A hilly landscape, sampled at points; each row gives a point and its height.
k_786: 13 66 50 -9 -30 -2 -41 28 47 -28  (h) 66
k_533: 11 5 48 12 -33 43 -41 -15 38 -36  (h) 71
k_885: 8 45 43 -49 -23 -15 -7 15 42 -15  (h) 54
k_673: -30 -37 18 -11 -47 9 -4 -18 55 -12  (h) 49
k_98: -11 -24 13 14 -50 36 -22 -16 42 -16  (h) 15
k_529: 6 28 52 -11 -24 21 -40 -6 64 -52  (h) 70
k_81: 22 8 52 18 -30 39 -36 -12 30 -35  (h) 51
k_725: -28 -66 -52 -20 30 -6 32 -22 -15 19  (h) 69
k_848: 30 95 18 33 26 -3 3 34 -34 -17  (h) 80
k_127: -11 58 5 -48 34 -39 16 23 -16 4  (h) 53
k_639: 36 91 8 5 42 -12 18 40 -37 -5  (h) 84
k_730: -9 -42 -33 67 11 23 -8 -30 -9 -7  (h) 69
k_418: 3 20 23 -54 -13 -24 4 4 24 -10  (h) 36
k_614: 16 29 -16 -25 55 -47 23 21 -50 27  (h) 71
k_581: -35 -37 6 20 -63 23 -20 -17 59 -11  (h) 72
k_82: -1 -74 -37 11 21 1 21 -30 -16 21  (h) 19
k_526: -13 -20 23 23 -54 45 -30 -18 42 -15  (h) 52
k_366: -3 -58 -8 36 -43 14 -17 -23 39 2  (h) 63
k_777: 8 -77 -33 15 9 2 11 -29 -6 22  (h) 12
k_93: -8 -41 -48 56 22 19 -6 -26 -19 -5  (h) 74
k_891: -4 -16 -61 36 9 -10 -11 -3 -54 14  (h) 83
k_799: 42 93 3 14 41 -8 13 41 -36 -10  (h) 88
k_472: -20 -47 0 -7 -41 16 -5 -15 44 -3  (h) 5
k_883: 3 17 13 -9 -14 3 -7 -3 3 -15  (h) 29
k_597: -12 -43 -39 68 19 21 -10 -30 -13 -8  (h) 78
k_890: -7 -83 -26 -31 -13 -5 8 -18 27 26  (h) 46
k_375: 11 40 45 -12 -28 9 -35 6 50 -41  (h) 49
k_577: -16 91 19 -57 38 -24 35 56 -10 0  (h) 85
k_313: 41 91 5 5 44 -12 19 44 -37 -4  (h) 88
k_161: 11 63 26 -6 -15 -10 -19 14 4 -21  (h) 48
k_107: -11 -72 -48 4 41 -2 37 -38 -33 24  (h) 73
k_545: 12 64 58 -5 -20 7 -38 36 65 -32  (h) 93
k_719: -23 -60 -53 -10 34 -9 36 -21 -32 24  (h) 75
k_297: -12 -72 -33 -61 -10 -20 13 -13 41 14  (h) 79
k_789: 24 11 54 16 -28 38 -36 -11 31 -38  (h) 54
k_119: -13 -37 7 -12 -39 19 -6 -13 40 -6  (h) 2
k_687: -11 87 15 -52 41 -26 28 47 -12 4  (h) 77
k_205: -8 -14 39 -49 -20 -12 10 -22 54 -29  (h) 53
k_616: -12 -63 -53 1 34 -11 39 -30 -45 30  (h) 91
k_716: -8 57 24 57 -6 24 -26 22 -57 -4  (h) 82
k_549: -5 -33 18 -59 -14 -27 22 -24 53 -21  (h) 75
k_958: 7 36 50 -55 -15 -8 5 9 49 -14  (h) 69
k_370: -21 97 24 -54 30 -18 37 60 -5 -7  (h) 94
k_294: 18 83 41 8 -14 -10 -27 32 12 -19  (h) 59
k_315: -13 -67 -52 -2 38 -6 40 -31 -36 24  (h) 82
k_646: -12 -29 -20 -56 7 -32 13 -5 19 4  (h) 48
k_851: -34 -73 -6 -26 -33 -2 -1 -17 46 17  (h) 73
k_504: 28 -78 -24 48 -16 4 -31 -28 22 17  (h) 99
k_696: 6 69 33 -70 -1 -33 19 42 19 13  (h) 75
k_480: -1 -15 19 0 -38 29 -18 -14 39 -21  (h) 13
k_159: -8 -13 19 65 -15 56 -15 -31 -11 -13  (h) 86
k_44: -12 9 18 58 -6 57 -20 -15 -33 -15  (h) 73
k_600: 11 -38 15 65 -40 37 -12 -30 13 -5  (h) 80
k_983: 2 -12 26 55 -21 61 -19 -25 -9 -12  (h) 79
k_157: 37 59 1 -24 70 -33 24 39 -47 19  (h) 87
k_215: -19 97 25 -52 28 -19 34 57 -2 -6  (h) 89
k_105: 26 63 54 9 -26 -6 -39 23 22 -24  (h) 45
k_10: -11 28 -7 52 -9 24 -28 4 -61 2  (h) 81
k_503: -17 -77 -40 -59 -11 -14 14 -13 35 20  (h) 78
k_39: 14 43 50 -4 -28 11 -39 7 47 -41  (h) 53
k_422: 26 14 59 14 -24 33 -37 -9 32 -43  (h) 61
k_84: 16 -28 29 55 -43 49 -22 -28 11 -5  (h) 79
k_21: -12 -76 -44 -19 18 -5 28 -26 -8 25  (h) 69
k_19: -6 -16 -41 -1 23 -27 16 10 -72 40  (h) 73
k_226: 35 41 56 26 -25 10 -35 7 3 -27  (h) 28
k_603: 6 101 32 -3 -4 -9 -18 55 24 -18  (h) 78
k_33: 7 5 14 -4 -23 15 -12 -5 15 -19  (h) 26
k_259: 2 -68 -42 30 22 5 7 -33 -12 16  (h) 47
k_150: -13 -48 -54 -1 26 -28 32 -17 -58 37  (h) 87
k_479: 19 -63 -6 67 -30 14 -24 -30 23 5  (h) 90
k_755: 4 72 32 -67 1 -31 18 42 17 12  (h) 74
k_689: -17 -73 -35 -46 -4 -9 15 -13 21 20  (h) 53
k_517: 13 -58 -6 48 -41 18 -16 -26 28 3  (h) 56
k_118: -11 -70 -49 8 40 -1 34 -38 -32 23  (h) 81
k_430: -15 84 10 -69 47 -28 29 56 -8 6  (h) 90
k_912: -5 -79 -35 -15 9 -4 22 -26 -1 25  (h) 39
k_155: 14 73 51 -8 -31 -8 -42 37 49 -23  (h) 72
k_301: -15 -29 -25 65 11 33 -7 -26 -17 -12  (h) 74
k_266: 39 57 61 31 -20 -2 -35 20 -4 -22  (h) 41
k_83: -39 -52 17 -10 -49 6 5 -21 53 2  (h) 90
k_833: 20 106 17 16 26 -4 10 47 -17 -19  (h) 83
k_966: -7 -28 -46 26 18 0 6 -10 -48 14  (h) 59
k_507: -10 -17 -38 -4 24 -26 17 4 -65 33  (h) 49
k_705: -18 -14 -7 68 5 43 -10 -25 -24 -15  (h) 79
k_198: -8 -38 -59 24 22 -9 9 -14 -47 18  (h) 80
k_439: -10 27 -10 50 -8 22 -27 6 -63 4  (h) 81
k_520: -12 -50 -50 5 28 -21 28 -16 -55 32  (h) 79
k_900: 22 -76 -30 37 -7 4 -17 -30 10 16  (h) 70
k_792: -12 -71 -50 4 41 -2 39 -36 -34 24  (h) 75
k_717: 16 67 3 2 29 -16 7 17 -42 -4  (h) 58
k_841: -2 -12 -53 15 13 -19 -1 10 -69 29  (h) 85
k_78: -9 6 -26 -22 30 -38 17 8 -51 23  (h) 44
k_862: 15 58 -3 -44 68 -42 24 39 -32 22  (h) 80
k_682: 14 78 49 -50 -21 -22 -1 52 38 4  (h) 81
k_532: -37 -58 2 -3 -48 9 -9 -17 55 5  (h) 76
k_814: 18 38 11 -80 1 -53 10 34 31 24  (h) 85
k_220: 19 104 17 10 28 -6 13 42 -20 -15  (h) 78
k_455: -13 -43 -52 -1 22 -33 29 -13 -65 42  (h) 90
k_414: -16 -37 9 -14 -42 18 -7 -14 45 -10  (h) 0
k_397: 12 20 -27 -3 33 -16 8 24 -65 31  (h) 75
k_247: -15 -72 -50 -6 38 -2 39 -33 -29 22  (h) 77
Which row is at the bottom of the valley that each row below runs down into?
k_294: k_226
k_883: k_414
k_259: k_777
k_105: k_226
k_885: k_414
k_682: k_414
k_912: k_777
k_82: k_777
k_266: k_226
